One turning vector, and how many steps it has turned
The counts run from 0 to 931.
[+1.80, +0.69, +0.89, +1.48, +0.19, -2.84, -0.55, -1.82, -0.11, -0.89, +1.41, -1.15, +0.69, +1.84, -1.53, -0.81, -0.99, +0.32, +0.94, -0.52, -0.60, +0.09, +1.87, +1.01, +2.68, -1.65, -0.06, -0.15, -0.81, +0.74, +1.62, +1.50, +0.70, +0.54, -1.98, +1.34, +0.93, +1.20, +0.60, -2.71, -1.20, -0.81, -1.42, +0.58, +0.15, +1.17, -1.49, +0.65, -2.00, +0.75, -0.72, +1.38, +0.06, -0.83]	399
[+0.18, +0.14, +0.68, -1.37, +0.55, -2.85, +0.06, -2.65, -0.13, +0.71, -0.58, -2.66, +1.51, +2.08, -1.86, -0.45, -1.57, -1.36, +0.50, -0.20, +0.24, +0.01, +0.99, -1.01, +2.27, -2.77, +1.22, -1.27, -1.27, +0.92, +0.78, +0.31, -1.22, +0.07, +0.67, -0.24, +0.01, -0.32, -0.56, +0.52, -1.14, -0.89, -2.71, +0.15, -0.46, +2.43, -0.36, -1.55, -1.21, +0.82, +0.57, +0.07, -0.02, +1.01]	746
[+0.05, +1.92, +2.60, +0.75, -0.28, -2.76, -0.35, -2.49, -0.15, +2.04, +0.01, -1.24, -0.53, +0.09, -2.65, -0.82, -1.25, +1.20, +0.59, -1.73, -0.02, -0.24, -1.12, -0.37, +0.14, -2.44, +1.17, -0.65, -0.41, +2.40, +0.95, +0.73, +1.99, -1.11, +1.16, +0.71, -2.03, -2.32, -1.12, +0.28, -1.01, +0.84, -0.46, -0.10, -1.54, +0.44, -0.53, -0.81, +1.19, +0.64, +0.34, +0.81, +0.18, -0.26]	76
[+0.73, +0.23, +1.93, -0.89, -1.24, -3.03, +0.11, -0.96, -0.34, +0.69, +0.29, -2.43, +0.41, +1.91, -1.49, -0.98, -1.34, +1.68, -0.96, -1.05, -0.63, -2.67, -0.37, -1.55, -0.04, -0.76, +1.02, -0.45, +0.90, +2.31, +1.66, -0.24, +2.35, -0.41, +2.21, +2.43, -0.80, -1.08, +0.00, +1.16, -1.43, +1.54, +0.51, +1.15, +0.63, +1.22, -1.09, -0.81, -0.33, -0.16, +0.14, -0.16, -0.29, +0.43]	174
[+0.72, +0.62, +1.33, -0.48, -0.50, -1.95, -1.91, -0.94, +1.12, +0.79, +0.43, -2.70, +0.63, +2.28, -1.64, -1.43, -1.50, -0.11, -0.45, -1.38, -0.06, -1.67, -0.56, +0.14, +1.97, -2.04, +2.07, +0.52, -1.95, +0.37, -0.11, +0.45, +1.20, +1.79, -0.02, +0.36, -0.21, +2.11, +0.63, +0.83, -0.40, -0.80, -0.79, +0.62, +0.45, +1.25, -0.27, -0.03, -2.32, +0.64, -1.81, +1.95, +1.30, +1.19]	409
[+1.24, +0.54, +1.36, +1.83, +0.66, -3.27, -0.43, -1.18, -0.45, -0.14, +1.72, +0.29, -0.11, +1.20, -2.85, -0.33, -0.62, +0.97, +1.17, -0.12, -0.39, +1.46, +1.95, +0.21, +1.77, -1.25, -0.10, +0.17, +0.36, +1.13, +1.56, +1.59, +0.79, -1.04, -1.01, +1.28, +1.55, -0.50, -0.85, -2.95, -1.26, +0.53, -1.65, +0.07, +0.73, +1.07, -1.25, +0.36, -0.21, +1.27, +1.19, +0.41, -0.69, -1.61]	781
[-0.43, +0.43, +1.71, -0.54, +0.69, -1.39, -0.37, -2.93, -0.11, +2.10, -1.48, -1.52, +0.82, +1.03, -2.83, -0.83, -1.83, +0.83, +0.65, +0.19, +0.07, +1.07, -0.54, -1.64, +0.77, -2.49, +1.28, -1.64, +0.24, +2.13, +0.00, +0.98, +0.45, -0.95, +1.52, +1.44, -0.30, -1.93, +0.00, +0.02, -1.56, -1.13, -1.41, +0.38, -1.61, +1.44, -2.16, -0.76, +1.13, +0.14, +0.77, +0.89, -0.42, -0.52]	750
[+1.34, +1.18, -1.83, -1.42, -0.03, -3.18, -1.32, -1.76, -0.30, +2.15, +0.03, -1.76, -1.25, +0.54, -2.54, -0.02, -1.01, +0.82, -0.10, -1.46, -0.08, +1.26, -0.78, -0.62, +2.82, -1.74, +0.62, +0.19, +1.56, +1.09, -0.73, -0.25, -0.18, -0.71, +1.41, -0.76, +2.05, -0.37, -0.99, -0.45, -0.82, -0.85, -0.44, -0.07, +0.43, +1.21, -0.18, -1.90, +0.05, +1.25, +2.20, -1.73, -0.11, +1.49]	210
[+1.85, +0.68, +0.90, -0.34, +0.49, -0.62, -1.25, -0.83, +2.26, -1.04, +0.52, -1.12, +0.40, +1.99, -1.27, -1.47, -0.51, +0.50, -1.96, -1.17, +0.55, +0.24, +1.50, +1.76, +1.74, -1.45, -0.26, +1.05, +0.66, -0.47, -0.69, -0.56, +0.15, +0.63, -1.34, +0.41, +1.83, +3.98, +0.78, +0.40, -1.74, +1.06, -0.56, +0.57, +2.85, +0.67, -0.85, +0.51, -1.79, +0.76, -0.19, -1.31, +0.20, -1.32]	148
[+1.09, +0.71, -0.25, -0.46, -1.03, -1.54, -2.54, -0.62, +0.67, +0.57, -0.50, -2.78, +0.04, +1.12, -1.43, -0.75, -1.82, +0.80, -0.02, -1.87, -0.42, -1.21, -0.97, -0.01, +2.42, -1.89, +1.40, +0.35, -0.59, +0.84, -0.37, +0.62, +1.52, +1.89, +0.49, +0.48, +0.45, +2.73, +1.13, -0.27, -0.14, -2.16, -0.34, +0.71, -0.07, +0.96, -1.32, +0.32, -3.01, +0.45, -1.20, +1.38, +1.59, +1.66]	407
[+0.79, +1.67, -0.74, +0.40, +0.04, -0.45, -2.44, -1.01, +1.26, +0.81, -1.00, -0.36, -0.81, -0.76, -2.68, +1.11, -0.55, +1.02, +1.17, -1.74, +0.08, +2.83, -0.13, +0.97, +2.89, -2.83, -0.76, +0.01, +0.52, +0.96, -0.92, +1.00, +0.65, -0.60, -0.56, -1.11, +1.94, +2.00, -0.61, -2.22, -0.58, -1.16, -1.83, -0.08, -0.31, -0.07, -1.22, +0.58, -1.31, +1.60, +1.35, -1.02, +0.63, -1.01]	634
[+0.27, -1.01, +0.72, -0.90, -0.38, -0.24, -0.73, -0.34, -0.43, +0.44, -2.76, -0.65, +0.61, -0.02, -1.89, +0.53, -1.24, +1.42, -0.80, -1.39, +0.78, +0.20, +0.17, -1.91, -0.79, -1.74, +0.91, -0.38, +2.38, +2.54, +0.46, -0.51, +1.08, -1.56, +2.91, +0.78, +1.11, +0.52, -0.18, +1.27, -1.82, +1.40, -1.25, +0.90, +1.72, +1.05, -1.06, -0.14, -0.60, +0.34, +2.62, -1.94, +0.06, -1.08]	89
[+0.40, +2.28, +1.61, +0.49, -0.50, -2.63, -0.29, -2.88, +0.88, +1.61, +0.37, -1.97, +0.23, +0.78, -2.16, -0.29, -1.04, -0.61, +0.67, -1.43, +0.50, +0.14, -0.45, +0.75, +2.44, -3.42, +0.42, -0.71, -2.46, +1.22, +0.45, +0.76, +0.34, +0.02, +0.08, -0.64, -2.07, -1.05, -1.03, +0.09, -0.19, -0.04, -1.89, -0.38, -1.75, +0.89, +0.24, -1.25, -0.28, +1.09, -0.38, +0.37, +0.29, +0.51]	73
[+0.59, +1.04, +1.02, -0.71, -1.07, -0.57, +0.73, -1.29, +1.73, +2.19, -0.42, -0.63, -0.36, +0.52, -2.54, -1.35, -0.87, +1.64, -2.02, -0.20, +1.45, -0.33, -1.04, -0.61, +0.88, -1.11, -0.90, -0.42, +2.27, +2.85, +0.79, -0.07, +1.81, +0.79, +2.65, +2.01, +0.43, -0.49, -0.35, +0.76, -0.56, +1.73, +0.24, +0.58, +0.24, +0.80, -2.23, -2.22, +0.15, -0.52, +1.13, -2.29, -0.35, -0.51]	35
[+1.73, +0.80, -1.02, +0.38, +0.48, -0.92, -1.39, -1.07, +0.75, +1.21, -0.30, +0.73, -1.03, -0.32, -2.82, -0.30, -0.71, +0.84, -0.51, -1.35, +1.69, +2.47, +0.77, +0.58, +2.34, -1.63, -0.47, +0.95, +1.76, +1.35, -0.07, +0.11, +0.07, -0.19, +0.22, -0.73, +3.11, +1.77, -0.70, -1.38, -0.95, +0.28, -1.21, +0.01, +2.00, +0.53, -0.83, -0.61, -0.56, +1.10, +2.64, -2.14, +0.05, -0.98]	775
[-0.80, +1.20, +3.47, +1.10, +0.76, -1.19, -0.80, -2.78, +1.11, +1.68, -0.41, -0.43, +1.10, +0.58, -2.55, -1.41, -1.46, -0.26, +0.25, -0.10, +0.87, +0.85, -0.51, -0.29, +0.42, -3.46, +1.67, -0.97, -1.42, +1.70, +0.23, +1.24, +0.65, +0.08, +0.78, +1.18, -1.33, -0.71, -0.47, +0.38, -1.57, -0.04, -1.83, +0.39, -1.14, +1.09, -1.46, -0.28, +0.52, +0.72, -0.33, +1.79, +0.61, -1.66]	368
[-0.07, -1.00, +1.88, -0.10, -0.50, -3.54, -1.17, -0.21, -0.41, +0.76, +1.10, -1.13, +0.79, +2.11, -2.88, -0.97, -1.26, +0.17, -0.06, -0.09, -0.08, -1.49, -0.03, -2.28, +0.09, -1.67, +2.50, +0.24, -0.03, +1.33, +1.82, +0.33, +1.35, +0.18, +2.01, +2.02, +1.19, -0.77, -0.85, -0.26, -1.19, +0.54, -1.22, +0.77, +1.25, +2.46, -0.26, -0.57, -1.24, +1.17, +0.98, +1.07, -0.09, +0.64]	651
[+0.24, +0.99, +1.26, +0.11, -1.07, +0.34, -2.09, -0.45, +0.94, -0.06, -2.11, +0.08, -0.09, -1.80, -1.37, +0.88, -0.75, +1.90, -0.90, -2.52, +0.16, +0.15, -1.36, -0.63, -0.92, -2.86, +0.67, +0.17, +1.42, +2.05, -0.14, -0.12, +2.02, -0.74, +2.47, +0.63, -0.15, +2.51, -0.21, +0.86, -1.93, +0.84, -0.50, +1.00, +0.81, -0.10, -1.12, +0.99, -0.94, +1.37, +1.35, -0.81, +1.53, -1.71]	763
[+1.72, +1.50, -1.29, -1.91, +0.26, -2.66, -1.12, -2.09, +1.29, -0.88, +0.48, -2.66, +0.13, +1.54, -0.56, -0.22, -0.12, +0.71, -1.18, -1.41, -1.54, +0.68, +0.56, +1.07, +3.13, -1.70, -0.37, +0.02, +1.35, -0.48, -0.95, -0.78, -0.77, -0.44, -0.54, +0.00, +1.24, +2.71, +0.09, +0.18, -1.86, -0.73, -0.41, +0.56, +0.96, +0.93, -0.52, -0.37, -1.24, +1.71, +0.60, -2.16, +0.04, +0.22]	60
[+2.42, -0.43, -0.55, +0.28, +0.60, -1.30, -1.01, -0.76, -0.07, -1.35, -0.56, -0.21, +0.44, +0.66, -1.07, -0.31, -0.99, +0.29, -1.02, -1.68, +0.93, +0.57, +2.10, +0.28, +1.44, -1.52, +0.02, +0.99, +1.52, +0.66, +1.11, -0.30, -0.27, +0.34, -0.27, +0.07, +2.80, +3.64, +0.35, -0.43, -1.68, +0.35, -1.30, +0.84, +3.24, +1.28, -0.61, +0.29, -2.49, +0.86, +1.34, -1.48, +0.36, -0.99]	918
[+0.42, +0.60, +1.52, +1.58, -0.11, -1.66, -2.05, +0.24, +0.42, +1.31, +0.75, +0.23, -0.50, +0.91, -3.88, +0.45, -0.29, +1.45, +1.93, -0.64, -0.29, +1.90, +0.84, +0.57, +1.49, -1.62, -0.18, +0.17, +0.05, +0.92, +0.50, +1.76, +1.81, -1.78, -0.83, +0.43, +1.58, -0.58, -1.01, -3.04, -0.42, +0.77, -1.78, -0.31, +0.12, +0.22, -0.84, +1.31, -0.43, +1.59, +1.06, +0.41, -0.36, -1.62]	250
[+0.19, +1.14, +2.72, +0.03, -0.16, -0.89, +0.17, -1.27, +1.94, -0.43, -0.28, -0.25, +1.17, +0.73, -2.17, +0.88, +0.10, +0.24, -0.15, -0.80, +0.42, +0.93, +1.59, +0.88, +0.72, -2.61, -1.79, -1.03, -0.30, +1.33, +1.22, +0.52, +0.60, -1.98, +0.09, +0.15, -0.83, +0.03, -1.34, -0.21, -1.35, +3.25, -2.63, -0.13, +0.44, +0.74, -0.51, +0.18, +0.09, +1.45, +1.16, -2.59, -0.88, -2.57]	335
[-0.24, +0.76, +3.36, +0.38, -0.81, -0.66, +0.86, -1.05, +2.97, +0.65, +0.96, -0.07, +1.24, +1.57, -2.58, -1.38, -0.30, -0.04, -1.57, +0.42, +1.19, -0.78, +0.54, +0.13, +0.79, -1.74, -0.94, -0.53, -0.41, +1.78, +1.73, +0.58, +1.28, +1.00, +1.02, +2.30, -0.45, +0.01, -0.72, +0.74, -0.70, +2.82, -1.49, +0.26, +0.36, +1.36, -1.40, -1.20, -0.45, +0.20, +0.00, -1.33, -0.47, -1.76]	422
[-0.22, +1.40, +0.49, -0.28, -0.43, -1.37, -0.42, -2.61, +2.15, +0.62, -0.02, -0.04, +0.72, -1.08, -1.79, -0.43, -0.74, -1.02, -1.20, -0.34, +0.84, +0.63, -1.11, -0.52, +1.87, -3.58, +0.10, -0.68, -0.66, +1.63, +0.67, +0.24, -0.58, +1.96, +2.12, +0.73, +0.14, +1.44, -1.03, +0.62, -1.03, -0.89, -2.16, +0.95, -1.02, +1.87, -1.03, -1.89, -1.29, +1.79, +0.93, -0.78, +1.34, -0.04]	896
[+0.09, -0.74, +2.64, -1.24, -0.94, -1.19, +0.37, -0.12, +0.72, +1.56, -0.56, -1.92, +1.48, +2.81, -2.58, -0.96, -1.27, +0.68, -1.09, -0.18, +1.12, -1.90, +0.44, -1.45, -0.10, -1.03, +0.48, -0.61, +0.24, +2.14, +1.47, -0.07, +1.83, -0.20, +1.73, +1.51, -0.09, -0.93, -0.05, +1.39, -0.51, +2.77, -1.37, +0.16, +1.27, +1.74, -0.74, -0.93, -0.83, -0.54, +0.47, -1.05, -0.83, -0.24]	564
[+0.61, +1.04, +1.18, +0.25, -1.70, +0.98, +0.08, +0.12, +1.80, +1.03, -1.14, +0.01, -0.03, -0.11, -2.65, +0.41, -0.74, +1.88, -0.59, -0.90, +1.41, -0.17, -0.39, +0.12, +1.02, -1.40, -2.15, -0.65, +1.70, +3.21, +1.12, +0.98, +2.40, +0.17, +1.77, +1.51, +0.30, +0.21, +0.04, -0.72, +0.10, +2.18, -1.05, +0.36, -0.27, +0.19, -2.73, -0.64, -1.14, -0.53, +0.75, -2.32, -0.19, -1.43]	426
[+1.17, +0.62, +0.59, -0.93, -2.01, -2.09, -0.13, -0.79, +0.89, +0.28, +0.07, -1.93, +0.37, +0.92, -1.08, -0.79, -1.31, -0.13, -1.84, -1.65, +1.08, -3.02, -0.49, -0.44, +1.58, -1.68, +0.41, +0.72, -0.48, +1.76, +1.95, -0.40, +1.23, +2.05, +1.87, +0.68, -0.41, +1.49, +0.04, +1.62, +0.07, +1.35, -0.52, +0.66, +1.01, +1.49, -0.09, -1.85, -2.52, +0.04, -0.12, -1.01, +0.80, +1.50]	560
[+1.94, +1.62, -0.22, +0.50, -0.52, -3.22, +0.41, -2.01, +1.10, +0.15, +2.39, -1.56, -0.09, +1.74, -1.99, -0.61, -0.71, -0.06, +0.10, -0.35, -0.02, -0.35, +1.10, +1.21, +4.12, -1.29, -1.26, -0.03, -0.60, +1.01, +1.88, +1.12, +0.21, +1.46, -0.88, +0.80, +0.69, +0.53, -0.26, -1.84, +0.17, -0.07, -1.23, +0.00, -0.21, +1.45, -1.00, -1.61, -1.64, +0.66, -0.37, -0.59, -0.44, +0.70]	691
[+2.02, +1.77, +0.94, +0.32, -1.16, -3.50, +0.32, -2.40, -0.36, +0.71, +1.07, -2.57, -0.35, +1.18, -0.98, -1.46, -1.60, +0.18, -0.92, -2.38, +0.41, -2.86, +0.08, +0.73, +1.88, -1.40, +0.60, +0.62, -0.87, +1.63, +1.89, +0.11, +1.23, +1.35, +0.31, +0.35, -1.66, +0.48, +0.06, +0.73, -0.28, +0.77, +0.28, +0.36, -0.10, +1.01, -0.09, -1.62, -1.39, -0.21, -1.12, +0.29, +0.55, +1.41]	170
[+3.44, +0.87, -0.98, -0.72, +0.01, -1.91, -0.41, -1.46, -0.46, -0.83, -0.55, -2.63, -0.28, +1.57, -0.24, -0.59, -1.04, +1.58, -1.20, -2.79, -0.05, -0.38, +1.70, +1.66, +2.45, -0.76, -0.44, +0.78, +1.49, +0.38, +0.00, -0.75, +0.52, -0.38, -1.38, -0.79, +1.10, +2.90, +1.06, +0.11, -1.41, +0.60, +0.33, +0.36, +2.16, +0.36, -0.56, +0.33, -1.83, +0.16, +0.06, -1.67, -0.08, -0.10]	440
[+0.96, +1.94, -0.46, -0.24, -1.20, -2.93, +0.72, -3.15, +0.46, +0.40, +0.05, -1.35, +0.16, -0.49, -1.20, +0.35, -0.93, -0.44, -0.24, -1.24, +0.29, -0.18, -0.45, -0.11, +2.94, -2.96, -0.63, -0.99, -0.62, +2.37, +1.80, +0.48, -0.43, +1.15, +1.51, +0.13, -0.75, -0.17, -1.07, -0.32, -0.19, -0.53, -1.63, +0.44, -1.77, +1.67, -1.21, -2.57, -1.31, +0.89, +0.78, -1.31, +0.56, +0.98]	603
[+2.42, +1.68, -1.28, +0.39, -0.25, -1.40, +0.00, -2.02, -0.77, -0.69, -1.26, -0.71, -0.58, -0.73, -1.28, +1.20, -0.88, +2.27, +0.77, -2.02, -0.54, +1.77, +1.17, +0.64, +1.94, -1.66, -1.82, -0.57, +2.69, +2.25, +0.73, +0.61, +0.39, -1.81, -0.19, +0.19, +0.71, +0.67, +0.05, -2.04, -1.54, -0.07, -0.88, +0.58, -0.18, -0.21, -2.15, +0.15, -0.63, +0.61, +1.79, -1.99, -0.33, -1.18]	872
[+0.01, +0.96, +1.31, +1.26, -1.27, +0.58, -1.35, -0.75, +0.32, +1.85, -2.33, +0.87, -0.63, -1.83, -2.70, +0.57, -1.42, +1.46, +0.45, -2.21, +1.70, +0.65, -1.24, -0.74, -0.12, -2.88, +0.27, -0.06, +0.53, +3.36, +0.96, +0.98, +2.34, -0.08, +2.44, +0.30, -0.12, +0.34, -0.67, -0.35, -0.34, +0.77, -1.56, +0.44, -0.55, +0.01, -1.42, -0.32, -0.87, +0.21, +1.39, -0.06, +1.28, -0.94]	904
